Each path is a new rotation, seen through one point. The rows after it are directions, each followed by how far the rotation turns it, in degrees per step (0 if it stays put).
Each turn is a multiple of 5 degrees from 10 to 175, or 0.
Each row of a path follows its step; steps can be skipped.

step 0: [ -5 -10 -25  -1  -8  19  -1  -7  -3  31   0  -3  -6   8  -4   5  22   1
  16 -30  -8   5   6  -5  18 -37  13  -5  30  17 -25  -2  20  17 -23  -8
 -35  43 -48  17  -3   4 -11   0  31   4  25  -9 -27]
step 3: [ 22 -30  19  11  14  50  -9 -19  -6  -8   3   1   7   8  20  22  16  -7
  18 -13  -9   6   9 -13 -24 -10 -24 -27   2   6  18 -56 -19 -10 -20  -6
 -15   2 -18 -20   9  10  -7  41  12 -10  -7  -5 -15]
step 4: [-12 -23 -13  -2  -1   7  -3  -1  15 -14  58   7 -21   8  41 -17 -12 -10
   7 -26 -13  28   8   6 -20  17 -34   9 -33 -45  13   8 -18  -1   7  -6
  -2   0  17  -2  -5  -6  13  -4 -18 -14   2  33  -4]
step 6: [  9  -4 -15 -24  27  14  -2 -25   5  -1  -1   4 -26  19  -3 -11  32  15
  27 -28  47 -13 -18 -24  -3   4  19  -9  -2  -3   8 -28   9  40   6  29
 -31   3 -11  24  -4  11  11  -6  12 -23   2  -6 -29]
step 7: [ -4  14 -32  -8  -9 -25 -14  14  20  12  25  28  12  45  -4 -20 -10  14
   7  12  34  29   7 -19  17   0 -11  -2   3  -8  -6   4  -2 -35  33  29
  31  16  17  13 -19   7  37   0  -2  -3   0  -9 -11]
step 8: [ 35 -15  -6  27 -11 -14 -19  27  -9  15 -44  17  13 -14  12   0 -10 -25
   1  15  16 -11  18 -24 -43  29  13  35  -1  34  -8  12   7 -17  -1  13
   8  20 -23  17  -8  -5   8  -3  27 -15  -7 -11 -10]
step 9: [ 11  -2   9  12  32  -2  10 -37   0  22 -12   0  15  43  14  16  20 -16
 -27  13  24   6  17 -45 -15  20  10 -14  10 -26 -16 -22 -36   7 -22 -12
  -5 -21 -21 -22  10  -7   2   0   0  -4 -17  17 -10]
step 11: [  9 -10  11   3  40 -12  -5  18 -11  -8 -16  -1 -25 -39  15 -22   8  13
  -1 -27  -4  -7  16   0   9  20  11  30   5  12 -17 -15  -8 -32 -13 -35
 -28 -16  -5 -12 -34  -4 -17 -11  30  30  -1 -29  -4]
step 12: [-36  -7 -13 -28   4  -4  19 -41  23  -7  17   7 -16   5 -16 -17  16  18
   4 -35  34 -19  -1 -14 -16 -19  10  25  24 -15 -28 -22   0  10 -10 -21
  13 -26  12   4  24 -30 -14  11  21  -9   3   0  -2]
step 13: [  4  20 -11 -34 -19  -7  -7  26  -2   8  -7  30   5  -6  -4  16  -1  12
   3 -32   4  39 -13  20  36  16 -16 -17   4   4 -35  13   7 -20   3  -3
  52   7  13  25  12 -25 -15   8  24 -10  12  -6 -20]
Speeds:
[  1  -9  -4   8  -2   2  -6  -8  -3   4   0  -6   0  -4  -8   5   0   3
  -9  -1   2  -4   3   2   0 -14  -4   8   1   4  10  -1   4  -5   8   8
   8  -3   7  -5   4  -1  -6   4   5  -5  -5  -2 -11]
155
[ -1   2  -2  -3   2   9  10   8   4  -3   6  -3  13   0   4  -6  -4  -4
 -11  -8   3   8   3  -1  10   6  -6   1   5  -6   8   2   6   2   3   2
  11   0   1   1  -7   6  -2  -1   0  -9   6  -1   2]
120
[  5   6  -2   2   5  -5  -3   1  -3   4  -3   0   7   0  -5   1   4  11
  -7  -3  -1   8  -5  -4   3  -2  -8 -10   2   1  -2   3 -15 -10  -7   1
  -3  -5   4  -4 -10   2  -2   9  -7   4  -5  -8   1]
175
[  4   6  -5   2  -9  -4  -5   3 -15  -8   4   8   0  -7   7   1   1   1
  -3   6  -2   3  -8   0   4  -3   5   4  -5   2   5   3  -5  -1  -3  -8
  12   3  10   1  -3   8   5  -8   9   4  -2   4   0]
125
[ -1 -10  10  -1   3   1   0  -4   6   3   9 -11  -5  -3   8  -6  -1   8
  -5  -1   7   5  -3   2   4   1   2   4  -8   7   6   9  -4   4  -7  -5
  -5  -3  -1  -7   0   5  -4  -1  -1  10   9   6  -3]
60
[  1   4   1   5  -1   3   3  -3   1   8  -1   4  -1  -2   6  -2   0   5
 -15   5   1  -7   8  -6  -4  -8   8 -13  -6  -2  -1  -1  10  -6  -2  -4
  -1   0  -1   4 -10 -12   3  -7   1   2   7   0   0]
35

step 1: [-17  -7  -4  17  35   1 -21  13 -30  29 -27   5  17   6   7 -30  11 -10
  22  10   1   5 -37  17  16  -7   4  13  13 -12  -3   1  -4  15  30  37
  29  25  11  39  -2  -1  10  -5  10 -17  -5 -34 -38]
step 2: [ 23 -20  15  13  32  32   6 -37 -18  13 -25  -8 -10   1 -13  21   7  -3
 -32  33 -11   2 -13   6  17  -5  -9   5 -21   2 -27 -13  14 -43  -4   2
  15  -6  19 -14 -14 -14 -24   7 -26  12  -6  45   8]
step 3: [  8  -2   4  12  32  -7   3  38  20  11   1 -14   1 -23   1 -18  13 -27
  -3 -39 -35  15 -31  -4  10  15  25 -15  -3 -32  -1   8  -8  -6  26  26
  16  23  -3  -2  26 -17 -18  -2  -5   8 -41 -30  18]
step 4: [-22  10  15  25 -26  55  -6 -23  -8 -36 -33  -8   8   9  18  -7  -9 -10
   0  20  19  33  -2   7  12 -16  12   6  -6 -10  -4   8  17 -15   1  42
  33  17 -11 -15 -17 -28 -13   8  -7 -10  10  25   7]
step 6: [ -2  19   7   9 -55  14   6   2  44  -3   3  -5  10   1   6  17  24 -19
  -1  53  -4  -9   0   2  -6  14  44  -2   7  -7 -19  17  26 -16   3  22
   7  -7 -18   2  11 -16  -2 -26 -22  -2 -19  10  38]
step 8: [ 18   2   3  24 -21 -14   4   2 -22  -5  -8  -9  41 -22 -32  15  -5 -18
 -27  66  12  -9  -5   6 -14  21   8  -2 -15  -1 -24  15  -1 -11 -11  23
 -15 -27   9  15 -12  22   6  17 -25 -37  -2   5  -3]
step 9: [-21 -17 -16   7 -27  -5   2  -3  15  31  -3  -2 -45 -32  19   3  10   4
  -5 -25 -17 -39 -30 -23  22   8  -6  18  -3 -34 -17 -15  20 -10   9 -13
 -20  -2   8  34   2   0 -27 -10  -7 -30 -15 -10  17]
step 10: [ -7  15 -16  31  20 -25 -21   6  -2  12 -26  11  35  -8  10 -24   0  22
 -26  37   9  18 -12  -5  22  -6   3  -4  -3   7 -23  36  18   5  -6  43
  11  17  17  28 -30 -19  26 -16  10 -19  12  -5  -7]
step 11: [  5 -27   3  20  34  24  16 -25 -12  32 -31  -2 -40   8  -1  17 -20 -43
 -10   5 -10  -2 -31   9   0  10 -22  -1  -3 -19 -24 -18 -12 -22  -9 -10
  -2   1  15  17  11  11 -33  -9   0 -33  22  -4 -17]
step 13: [-39  13   6  17   8  32   5  -1   4  -2 -20 -13  -5   8  53 -18 -26 -23
 -16 -10  25  31 -24  -4  -7  -5  11  -5   1 -40   3  -8 -30  -9   1  21
   5  24   1   2  20 -13 -22 -22  29 -18  23  16   9]
Speeds:
[ -3   7   1 -11   0  -2   4   0   2 -10   9   1  -6   7  -5  -4  -6  12
   4   0  -3   1   9   7  -6  -1  -7  -4   0  10   8   5  -3   3   3 -14
  -4   3   5   2   1   0  -2   1  -1   5  -2  -2  -7]
0
[  1  -4  -4   6  -3  -2   6  -1  11  -4  -1   3  -6   6   0  -1  -1   5
  -5  -4   2  -3   4  -4  -7  -2  -7  -5  -3  -5 -11   7  -3   5 -15   1
  -3  -5   1  10  -6   3   6  -2   1 -12   5  -8   5]
25
[ -1  -4  11   4   4   5  -9   3  -5  -7  10   0  -3   2   5   0   4  -2
   2  -6   0   4 -11  -3  -2   3   7  -3  -4   0  -8  12   2  -8  -8 -11
   5   4   1  -9  -2  -3   4  -5  -1  -2   2  -2  -8]
40
[-3 -4 -1  5 -8  7  0 -5 -1 -6 -2 14 -5  1 -2 -5  4 -2 16 -3 -9 -6  2 -2
  2  1  0 12  0 -4 -1 -3  6  4 -2  1  3  0 -5  8 -8 -5 -1  1 -9  8  3  3
 -7]
140
[  3  -5   0   1  -4  -7   0   5 -12  -5  -5   3   0   4  -3   3 -18  -5
  -2 -12   3   7   7   0  -4   4  -1  -2   1  -5  -7   4   3  -5   4   3
   2  -5  -1   4   5   3  -1  -6  -8   8  -8   4   4]
80
[ -3  -1   1   4   2  -1   3  -3   0  -6  11  -5   3  -8  -9 -10  -3  -5
  -1  -3   3   5  -2  -3  -6   4  -2   0  -7  -9   1   2   2   2  -1   4
  -4  -7  -8  -5  -5  -1 -15  14   9   0  -4   4  -4]
80
